(in the rows, 128 means zero)
Where one turn sends some rows of the set: a few examples, then the rows asked:
kisok: [123  96 146  99 103 136 107 149 105 101 140 112]
Vumu: [131  98 156 110 121 117 118 151 137  86  93 139]
Voda: [128 144 134 118 110  99 130 128 117  77 138 105]
Gima: [138 101 144 113 116  95 135 115 140 103 150 128]
surin: [116 138 138 118 104 130 101 114 113  95 149 125]
Ruz: [135 131 152 118  94 121 110 119 134 110 163 116]
sapal: [132 103 143 127 117 117 123 153 138 101  88 143]
vuliv: [126 134 137 127 103 127  93 111 117  75 132 123]
Dif: [155 116 140 142 114 132 122 129 150 108 159 125]
nimob: [145 121 157 114 118 118 122 172 137  88  99 126]
piv: [129 100 145 130 109 109 143 141 147  93  90 120]
refa: [130 102 145 130 116 115 144 139 143  86  89 122]
nufo: [133 112 122 145 124 151 104 122 133  87 142 117]
zakes: [131 116 132 126 106 142  97 133 148 105 159 105]
Nosu: [140 122 154 125 121 126 125 164 123 100  90 125]
suguz: [118 136 112 131 105 132 103 127 137  90 151 117]
naf: [132 117 128 134 104 134 112 129 154 110 165 115]
tar: [140 121 146 125 123 117 151 163 138  79 105 113]
Fodo: [149 138 155 123  92 107 110 118 133  98 150 131]
rig: [141 121 152 131 119 121 146 157 136  88  95 109]
fak: [128 114 134 108  82 116 113 164 128  91 142  99]
Vuse: [124 113 113 121  92 110 142 156 131  93 149 124]
Leni: [120 140 132 119 105 122 118 111 121  99 155 133]
Lipa: [133 105 150 124 117 115 123 147 138  94  86 142]
bute: [138 119 155 130 113 118 145 152 131  92  94 104]
Levo: [129  99 146 119 124 116 147 142 139  78  98 127]
zel: [145 123 157 124 120 122 125 165 131  98  91 128]
lag: [132 133 122 122 127 131  89 155 121  83 132 105]
kelu: [119  94 125 112 113 128 136 142 109 103 146 140]
toz: [114 123 115 135 114 142 103 124 131  95 153 124]
Zod: [133 119 151 115 108 132 110 115 132 116 164 122]
vam: [141  89 133 117 132 128  95 144 144 110 143 129]

piv moves to sapal
surin moves to Ruz
Vumu moves to nimob
Where do these go?
lag moves to Voda
kisok moves to fak
Dif moves to nufo
Zod moves to zakes
rig moves to refa

Where one turn sends some rows of the set: a few examples, then the rows asked:
sev: [145 157 151 116 145  97 137 143 118 114 127 126 132]
Gudob: [136 161 134 131 145 114 122 150 111 119 120 112 129]
Toniv: [139 124 138 132 145  96 147  98  88 149 120 141 125]
vuz: [114 120 138 117 158  95 125 113 143 146 109 156 118]
pulez: [140 131 133 131 138 122 139 138 126 106 130  94 101]
nefef: [136 163 135 128 139 116 111 126 105 104 132 110 109]
dipog: [101 129 127 137 149 122 140  99 133 127 124 164 114]
rere: [148 128 146 120 140 108 153 136 132 106 134 106 106]
mep: [144 130 141 123 137 114 143 128 127 100 137 100  96]
pif: [107 121  99 117 128 106 134  94 126 146 120 123 126]
nenok: [148 137 153  98 137 108 131 134 115 104 124 109 118]
lut: [140 140 139 111 137 123 119 141 110 109 119  98 117]
vaduf: [101 129 128 137 150 121 142 103 134 129 122 164 117]
tiz: [145 160 151 113 140  98 127 120 111  99 138 125 113]
Bage: [100 130 125 140 149 125 138 101 132 127 122 162 114]
tes: [100 130 125 140 150 124 140 104 133 129 121 162 116]
Vafo: [131 128 125 144 142 111 131  95  81 147 118 128 116]
sefo: [113 119 110 106 128  95 143  87 129 142 125 132 126]
lak: [144 139 146 104 134 117 120 129 110 100 126 103 109]
Zutu: [143 128 138 127 141 115 149 146 131 113 127  99 111]
lenot: [133 126 128 142 145 106 140 107  86 155 113 133 128]
Fuba: [114 122 139 114 153  96 116  91 137 131 119 154 100]
sog: [111 119 105 112 130 100 143  98 130 149 119 128 133]
gam: [105 125 124 128 152 112 101  97 132 135 113 140  96]
tinud: [109 121 105 111 126 102 135  83 125 139 126 126 119]
zikup: [105 122 124 131 158 110 111 118 138 150 103 142 115]
rofun: [137 127 135 134 141 101 137  86  83 141 125 137 113]
Nuz: [145 137 147 105 139 114 130 147 115 113 117 105 125]

gam moves to zikup
lenot moves to Toniv
tiz moves to nefef
Where do these go?
vaduf moves to dipog
sog moves to sefo
mep moves to pulez
lut moves to Nuz

Where one turn sends some rows of the set: a few examples, then the rows asked:
Sopi: [ 92 132 124 134 130 143 127 111 126 117 123 107 164 150 123 127 104 126
 123 119 143 121 144 125 104 108]
luma: [137 131 132 133 157 137 138 122 139 133 125 161 122 153 118 147 127 158
 114 126 133 124 106 157 139 140]
Pum: [126 126 116 127 131 139 128 125 127 137 150 150 152 142 131 151 135 108
 147 126 115  84 133 118 151 114]
Kibab: [148 109 116 123 119 127 133 122 129 150 153 166 113 144 149 150 117 128
 139  94 129 123 128 148 132 125]
kimu: [153 138 125 105 136 131 110 155 111 116 128 137 112 130 127 146 139 127
 113 117 106 107 142 138 148 151]
bidov: [ 83 127 105 123 129 120 125 113 124 134 141 142 120 168 112 138 132 132
 142 107 122 138  97 120 124 116]
mopa: [112 121 122 134 113 121 122 113 139 145 123 119 122 140 146 137  97 139
 132  89 129 144 135 150  94 131]
Siba: [160 127 113 131 127 143 110 137 121 156 137 152 139 111  97 138 126 132
 120 115 142 130 123 153 101 133]
kame: [ 98 140 135 123 122 104 103 124 124 125 128 123  98 153 124 122 135 134
 150 134 146 130 148 137 119 128]
pes: [ 93 128  98 125 110 123 106 105 120 137 119 132 125 160 121 125 127 139
 135 127 114 125 104 105 134 122]
zezu: [142 155 123 113 112 137 145 131 138  94 160 147 133 141 146 132 130 140
 118 107 129 135 136 124 142 132]
nalel: [127 141 108 132 119 160  96 156 130 122 116 136 132 137 131 126 127 118
  96 103 144 140 120 106 100 131]
sor: [132 116 124  98 127 116 141 123 115 115 155 152 153 157 106 126  98 125
 117 134 125 129 122 123 132 135]
Gogid: [116 159 102 153 134 117 113 131 146 147 132 114 125 133 142 152 126 121
 107 134 115 136 125 128 115 147]
Geno: [161 141 117 128 118 151 106 153 138 135 125 142 139 136 139 148 142 133
 100 120 114 122 112 102 122 137]
gedu: [109  96 108 122 110 111 119 131 131 129 115 112 139 106 115 119 118 107
 141 120 123 105 135 121 121 137]
zup: [122 152 132 121 132 131  88 155 137 121 104 128 140 133 107 135 150 130
 131 121 136  97 128 145 108 141]
vad: [137 103 118 105 122 113 136 130 119 101 147 132 142 171 105 114 119 139
 115 129 132 140 138 133 129 116]
Sak: [128 133 122 142 131 122 110 133 141 161 123 147 124 131 104 144 117 126
 121 129 137 132  93 134  88 140]
pesi: [145 138 138 117 142 135 113 148 128 111 118 149 137 157 107 136 145 135
 110 134 162 101 115 140 114 121]
Rusor: [ 99  95 121 115 125 108 121 152 145 124 123 119 134 125 118 128 139 115
 152 108 108 113 132 120 130 146]
som: [124 101 119 102 131 162 140 119 109 130 129 139 157 117 121 130 134 151
 131  95 136 124 131 115 141 127]
teb: [134 100 111 115 125 144 141 114 117 135 134 114 149 116 116 140 150 158
 139  93 124 125 136 136 129 112]
telem: [139 117 116 143 121 128 138 126 139 128 153 130 129 151 130 149 136 112
 138 133 104 104 129 111 141  98]
dilu: [ 94 131 128 132 134 152 134 134 130 111 144 112 153 140 117 129 108 115
 131  95 124 142 153 122 105 114]
fevi: [136 118 159 105 142 124 139 133 122 127 141 139 122 130 131 139 145 149
 147 125 151 121 155 137 136 134]
gosek: [114 127 131 121 141 124 117 145 120 103  99 114  99 146 129 131 116 123
  92 120 146 129 125 126 109 136]
Fofu: [106 140 113 137 101 124 130 133 157 102 123 116 112 119 155 126 136 120
 129 104 137 123 127 113 124 130]
Riro: [143 131 102 136 149 150 138 143 123 132 153 144 133 118 137 146 130 114
  97 111 158 138 143 137 126 131]
vupo: [110 131 102 147 134 143 101 128 133 134 102 131 112 120 111 124 134 139
 131 103 138 121 134 171 124 137]

luma moves to gosek
Fofu moves to Kibab
zup moves to Geno
Where do these go?
telem moves to bidov
sor moves to Sopi

